In the data rows, 128 means zero.
Some points, one per row:
[155  39 148 139 110 107 251 182 110  83 126  96 179 143  88  96 169  79
  94 165 141 200 146 149 164 180 143 144 214  46 185 112]
[114 112 179  98 103  88 239 177 135 144 151 149 183 143  91 103 181  30
  78  41 137  97 156 159 101 168 106 166 173 140 158 153]
[ 55 185 132  93 151 128  19 130 144 140 140 137  89 108 192 160 124 150
 167 131 162  91 149 101 133  72  87 142  67 143  40 117]
[190 111  78 190 179 182 115 113  89  95 145  94  73  99 116 153 120 225
 135 184 163 113 145 125 137 111  77 125  74 136 193 144]
[129  90  72 139 175 170   0  55 137 146  95  96  18 117 162 163  67 202
 167 189 156 141  73 147 146  58 147  92  35 130  99 183]
[ 49 142 151  60 143  97  78  90 117 144 135 142 128 146 135 145 135 119
 156  55  50 101 166 157 101 129 152  80 164 149 129 105]
[113 134 135 134 149 132 224 126 129 121  85 157 133 124 174  81 162  63
 130 129  42 140 172  95 113 121 194 105 183  91 116  91]
[ 73 135 132  83 143  91  46 151 159 140 121 125  95 106 125 178  76 144
 123  99 163 113 109 120 137  94 130  88  58 187  61 184]
[ 39 199 158  88 117 113  68 134 173 162 183 155 101 109 172 131 172  51
 115  87 112 126 113 105 127 112 107  84  72 174  96 126]
[ 88 166 125 111 129  83  71 160 146 198 111 127 104  94 148 133 110 164
  83 117 126 121 113 102  96 109  91 149  93 125 103 136]
[128 127  48 147 183 156  99 106 103  92 127 113 110 103 184 143 114 175
 126 209 137 153 138 139 188 117 137 123  52 100 137  95]
[148 170 133  95 143  84  95 202 131 136 129 147  80 122 146 136 188  88
 104 125 128 120 153 124 104 121 158 122 134 179  76 151]
[121 134  63 157 191 179  83  61  98  62 149 130  98 135 165 169  80 236
 170 199 154 181  89 160 153 119 148 118  69 122  73 110]
[129 106 167 109  66  33 229 158 105  98  96 138 248 143  98  58 135  52
  77  93 210 116 118 112 127 150  61 173 185  77 175 132]
[179 138  77 179 197 195  74 101 105  94 123 118  88 159 153 195 118 218
 176 191 130 129  86 126 155  54 103 153  99  99 116 146]
[137  60 143 109  93 118 214 145  79  58 155 113 237 145 108  80 188  74
 108  81 140 181 125 113 109 171 143 182 164  69 190 141]
[160  80 155 100  96 128 170 157 129 159 133 180 201 127  78  83 178  56
 109 123 146 142  93 135 152 205 113 128 149 107 128 135]
[ 75 179 162 134 114  62 110 103 168 132 156 190  33  96 153 137  95 189
 126 116 120 129 127 144  38  68 156 162  54 195 103 102]
[129 160 112 121  96 129 113 147 166 204 114 176  49 115 159 187 125 138
 156 131 108 106 159  70  99  67 110  94  92 198  86 180]
[ 60 216 145 135 103  47  58 150 137 159 164 122  76 130 131 153 155 101
 136 138  83  98  97  94  57  82  99 121  52 150 103 172]
[121 181 175 123 138 112 100 169 168 188 148 153 187 153 113 122  83 112
 135  54 121 115  93 113 133 166  75 195 116 175  69 127]
[156 111  71 193 192 206 141  80 124 103  79 112 139 167 102 130  89 221
  75 122 187 142 123 173  88  70 151 140 134 140 141 116]
[ 78 147 201  69  94  99  78 195 178 178 116 136  81 121 127 147 140  60
  87 131  57  95 175 106  94 121 139  76 150 170  93 138]
[ 81  89 125 123  99 155  94  70  82 128  90 217 119 158 225 175  13 209
 139 142 158 129  90 123 175 167 141 134 136 101 221 159]
[149 123 114 111 115  92 214  78 142 122  97 147 169 125 167  62 108 122
 123 131 116 146 131 120 120 203 127 163 108  79 188  97]
[ 93 175 158  93  90 109 110 129 143 174 146 132 142 148 163 174  65 148
 159  66  77  39 124  94  88  69 132 127 122 139  76 155]
[122 199 209 100  97 111 129 147 152 177 137 101  92  95  89 154  82 144
 165  97 125 104  95 118  83 122 107 124 120 123  55 134]
[254  82  93 206 151 187 117  44  76  31  74  79 211 140 173  83  75 195
  74 192 142 148 130  83 101  88 187 177 132 127 185 149]
[ 88 163 125  61 112  70  75 166 111 183 118 161  87  98  86 174 157 121
 149 124 112  59 151 143  94 114 161 114 135 184 124 147]
[124  94 182 146  91 118 236 174  94 166 124 138 215 149  95  67 163  85
 103  59 158 183 167 122  86 244  99 233 137 156 197 125]
[ 66 191 147  63  89  71  45 128 114 192  92 149 139 118  72 127 101  96
 163 111  99 121 127 145  97 139 108 121 113 146  75 148]
[148  62 117  92 140 119 217 131 147  93  93 125 171 148  84 101 167  36
 107 188 145 178 160 106 134 190 114 144 214  86 165 156]
[139  74 101 183 172 160 167  74 105 141  51  76 152 160 132  63 113 178
 129 205 108 139 109 158 181 240 169  92 114  78 131 124]
Here are 16 more points, each followed by its number:
[ 84 125 108 122  97 156 250 140  87 101 169 118 151 117 148  94 182  36
  91  53 113 125 203 125 114 118 104 133 185  72 161  84] 0
[ 96 126 187 110  87 127 174 176 136 123 170 217 172 139 160 115 121  55
 114  77 117  95 109  95  93 128 114 174 156 128 166 169] 1
[ 99 168 110  89  58  97  38 150 184 175 186  88  43 159 157  73 207 160
 158 118 147 133 137 149 128 125  99  34  85 171  54 136] 2
[ 90 148 104 150 139 203  73  85 156  95 105  96  82 112 118 168  42 170
 172 169 129  90 134 152 107  79  71 122  87  92 135 102] 3
[131 166 167 102 116 100  61 154 128 135 164 120  95 151  72 148 125 152
 151 103 131 122 124 136 126 126  89 163  75 177  93 197] 4
[ 92 193 126 126 107 128 136 110 170 202 120 153  42 104 151 143 139 114
 119 103  91 126  94 105  80  89  81 137  80 184  73 142] 5
[ 54 220 159 122 167  96   1 160 110 171 192 103  56 119  97 167 190  92
 136 146  57 110 107 159 114  92 126  64 115 189  66 153] 6
[ 98 128 132 104 105  48 104 145 135 170 135 140  96 139  84  94 190  62
 133 109 145 153 128 129 154 168  89 114 123 154 142 146] 7
[187 107 102 154 149 164 135 102 106 109 159 143 191 164 162 148 125 179
  73 115 110 132 130 145 132  89 114 168 127 136 165 136] 8
[131 154 191 112  93 118 153 154 152 197 153 135  96  96 156 129 152  64
  81  69  87 136 134  96  66 120 152 143 139 147  90 133] 9
[124  74 111 156 149 146 127 103  80  82 103  83 177 140 111 111 107 131
 197 113 185 132  94 130 153 199  91 177 142  87 159 114] 10
[ 24 182 144 117 140  83  77 158 155 170 128 145  56  94 127 178 131  80
 179 105 118 119 174 106  60 105 119 178  80 167 104 139] 11
[142 154 160 116 123 126  35 180 148 177 147 132  92 106  92 171 138 155
 172  86 140  74 153 122 158 109 112  93 129 169  29 191] 12
[148 112 146 139 143  80 145 124 110  38 166 136 208 135  71  83 159 103
 138 101 174 164 155 119 159 195 100 171 199 110 208  92] 13
[203  65  21 225 195 209 112  97 106  32 106 123 163 130 112  96 128 197
 141 182 220 145 106 175 167 135 146 174 110  67 208  73] 14
[117 181 155 195 143 128  45 105 109 163 140 159  42 167 134 166 108 145
 150 123 131 133 153 119 102  72  76  80  96 155  44 112] 15
Which of these numbered points is nearest to each point below, looking only along the 5 directions in which the first points spread most? Its number follows each.
[122 126 149 107  95  66  97 197 168 164 164 155 146 150 107 142 206  99
 120  85 114 123 158 100  84 120 144 140 153 157 129 153] > 9
[189 110 130 167 134 180 183 122 104  92 146 171 145 112 126 122  94 167
 103 136 150 146 107 122 110  90 139 168 146 155 162 125] > 8
[186  94  27 168 196 169 117  91  61   0  46 104 151 157 105 104 144 210
 149 200 199 157  91 166 205 161 172 134 115  76 230  95] > 14
[167 126  86 190 178 178 255  55 146 105  87 131  93 149 191 104 132 144
 106 158 132 162  99 161  96 124 170 140 164 103 195  33] > 8
[163 138 165 112 109 102 126 129 127 182 187 172 152 108 119 108 117  69
  90  55 182 111  86 134  76 170 103 137 131 166 109 162] > 1
[ 79 137 122  88  86  62  96 168 145 179 179 118 113 138 105  86 167  83
  91 188 109 128 145 180 135 105  93 142 125 142 117  78] > 7
[ 76 179 162 110  96  70  75 172 184 179 187 129  97 115 123 156 147  58
 120 102  30  89 139 108 117  89 103 147 123 162  49 183] > 11
[140 163 122 152 176 131  49  78  80  97  87  81  53 174 114 188  51 255
 200 215 166 131 111 175 107 124 177  92  79 171 104  76] > 3
[145 129 181 103 131  92 186 187 115  63 148  98 211 119 127 107 202  39
  91 134  82 121 149  90 114 162 180 176 158  92 169 139] > 0
[165 108  97 157 115 211 165 101 104  89  69 133 166 127 139  92 128 104
 149 166 163 165 115 142 157 160 114 182 141  95 171 103] > 10
[ 50 179 151  88  95  75  60 187 162 198 155 111  53  96 117 151 185 103
 126 113 106  79 127 106 120  91 115  77  95 177  32 163] > 6
[ 75 249 176  80  88  87  73 176 170 192 193 147  99 112 166 212 184  36
  98  86  49 113 118 117  48  71 109  83 100 159  49 161] > 11
[150  87  80 144 152 193  67  66 139 114 152 133 104 107 211 166  77 198
 135 173 140 115 148 158 169  75 133 113  75 161 107  72] > 3
[108 139 157 141 119 103 167 123 197 112  96 119 107 131 142  62 142 125
 108  93  82 123 146 156 125 142 109 127 126 107 154 124] > 1
[120  91 111 148 186 161 137  65  94  37 139 117 169 136 134 100 109 190
 153 179 172 135 115 157 148 159 128 176 109  91 223  95] > 10
[142 174 168  84 120  54  72 204 132 165 113 124  88 153 128 158 150  90
 132 137 106  90 134 145 117 140  81 103 112 163 115 164] > 12
[108 178 152  87  98  69 180 179 182 167 162 197  99 119 114 113 191   6
  89 116  68 151 169  99  85 104 106 181 166 160 132 125] > 9
[142 125 118 153 196 195   0  42 152 100  72  94  44 136 125 177  60 255
 175 166 177 100  90 136 152 127 122 126  99  97 107 146] > 3
Now 16 new points, numbered from 0 again:
[103 220 141 112  95 101  74 160 156 226 156 162  63 113 177 190 128 104
 103 130  13  99 121 115  69  37 122 112  77 157  49 156] 0
[176  26  81 182 150 170 138 128  56   7 117  86 216 141 128  82 168 154
 138 173 188 151 115 149 182 173 164 150 165  87 255 146] 1
[108  98 166  87 129  60  54 117 122 143 130 190 144 144  66 153  84 136
 133 112 168 100 122 157 117 106 131 143 153 166 142 160] 2
[154   2 149 131 183 178 164  87  86  31  68 113 196 135  81  94  98 204
 175 149 165 173 111 166 181 218 136 178 201 107 180 105] 3
[128 107 142 119  98  92 146 156 158 134 133 171 134 135  46 103 190  59
 107 104 157 168 138  99 138 250  93 172 182 108 174 147] 4
[150 114 178 118  58  83 221 201 114 152 152 139 155 131 135  86 214  39
  90  69 125 152 150  90 107 140 103 118 192 150 139 184] 5
[126 149 171 116 100  73 173 184 149 157 122 174 141  88  93  89 160  65
  93  66 140  98 144 118 118 151 107 178 181  94 125 111] 6
[ 33 148 185  77 103  41 115 148 162 177 104 143  74  49 123 200  88 102
 131  41  79  71 132 106  92  63  96 102 169 146  38 166] 7
[172  97 127 109  77 140 182 182  50  95 141 168 193 105  97  27 168  88
  91 140 148 145 134  77 192 214 105 168 173  83 196 144] 8
[157 111 117 133 114 136 255 108 113  94 114 144 179  92 107  65 172  74
 106  71 121 145 116 109 101 159 105 156 148  76 191 136] 9
[189 101 188 131  55 129 255 209 127 141 140 158 173 151  99  38 205   0
  75  77 140 171 134  83  57 177 164 194 232  71 255 165] 10
[109 191 114 137 191 154 128  45  85  64 123  97 124 121 172 121  60 183
 183 200  86 101 112 127 124 104 162 145  93 116 125  87] 11
[151 118  82 158 166 144   8  98 134 117  90  70  43 172 103 167 128 215
 165 180 116 130 127 174 157 131 120  33  73 142  73 105] 12
[ 93 163 171 111  98 100  71 135 154 195 116 134  84 112 132 136 119 128
 138  82  74 104 106 147 132 107 110 101 116 139  68 139] 13
[150  93 173 105  85 145 221 161 135 141 110 122 190 119 143  54 178  34
  84 103 152 129 148  98 143 190 106 175 152  71 147 149] 14
[187 131 105 205 173 206 151  89 101 125  95 116 153 116 146 175  38 255
 160 113 144 116 105 145 128  42 137 109 150 138 122 135] 15
Which of these numbered points is nearest to each point below, looking only along the 5 directions in which the first points spread most? Its number follows each.
[170 159 123  89 105  91 255 204 130 137 198 122 124 145 137  71 210   0
  70 103 118 166 140  64 138 202 112 128 176 110 107 153] > 5
[184  84  83 116 144 182  20  90 110 146 104 122  28 125 151 162  38 215
 186 175 185 152  37 180 176 126 131  83  81 135  17 131] > 12
[115  76 155 123 172 146 209 153  78  98 104  91 167 122 183 108 164  63
 105 104 140 126 153  93  80 139 146 214 212  72 200 133] > 9
[196 104 165 181 166 107 201 125 108  76 118 151 160 166  89 111 183 104
  96 170 150 132 143 157 140 134 117 214 161 109 255 107] > 9
[ 81 150 163 118  99  83 149 190 153 183 153 144 200 105 143 111 137  54
 110  38 102 105 145 104  98 113 134 145 198 137 112 163] > 6
[142   8 165 119  80  69 249 157 104 104 106 111 255 107  34  54 181  92
 129 105 244 198 105 129 151 242 144 169 116  61 209 128] > 8
[188 118 130 174 100 180 139  73 189 134  70  92 226 214  99  23  92 244
  89 158 129 155 105 131 177 147 213 100 177  93 185 105] > 3
[115 155 164  71 133  90  99  97 158 191 111 142   0 148 165 131  78 158
 132 147 105 128 129  98 134 114 106  55 126 135  48  66] > 13
[159 117 175 123  75 117 226 183 148 111 171 110 219 144 108  62 184  19
 104 104 124 163 156  78 140 226 136 114 168 103 151 132] > 14
[122  96  91 132 136  83 184 112 139  82 122 127 194 143  41 100 145  74
 145 119 165 186 111 127 171 207 143 136 181  59 166 125] > 8
[144 177 166  49 120  77  49 139 198 158 178 147  84 140 128 156  90 148
 186  90 152  92 121 166 111 101 129 100 110 126  86 165] > 13
[132  74 191 148 140  86 163  99  89  48  85 105 201 154  77 102 138  58
 126  98 182 136 152 102 132 181 133 178 202 112 228 146] > 9
[148 142 185 109 103 107 200 163  99 158 171 146 170 123 119 109 156  53
 101 118 105 143 152 148 121 129  94 173 153  77 126 140] > 6
[187  88 146 125 122  99 227 157 115 120 131 153 198 150  54 107 144 131
 117  58 146 119 152 144 124 137 110 175 176  83 204 161] > 9
[118  84 159 108 108 100 189 125 106 112  85 120 201 144  97  53 129 114
 155  82 189 121  98 148 191 166 131 119 195  67 158 100] > 8
[160 144 145  81 102 120 107 160 143 171 175 135 115  92 142 165 131  77
 126 108  88 150 130  98 122  90 124  67 152 157  59 196] > 13
[115 141 153 161 145  48 119 181 137 106 148 124 158  93  40  85 155  64
 193  72 181 145 109 127 154 194 116 111 185 107 165 163] > 4
[190 172 103 156  94 139 112 159 153 180 118 186 108 167  90 112 152  92
  79 126 149 129  65 146  97 164 111 166  64 177  96 138] > 2
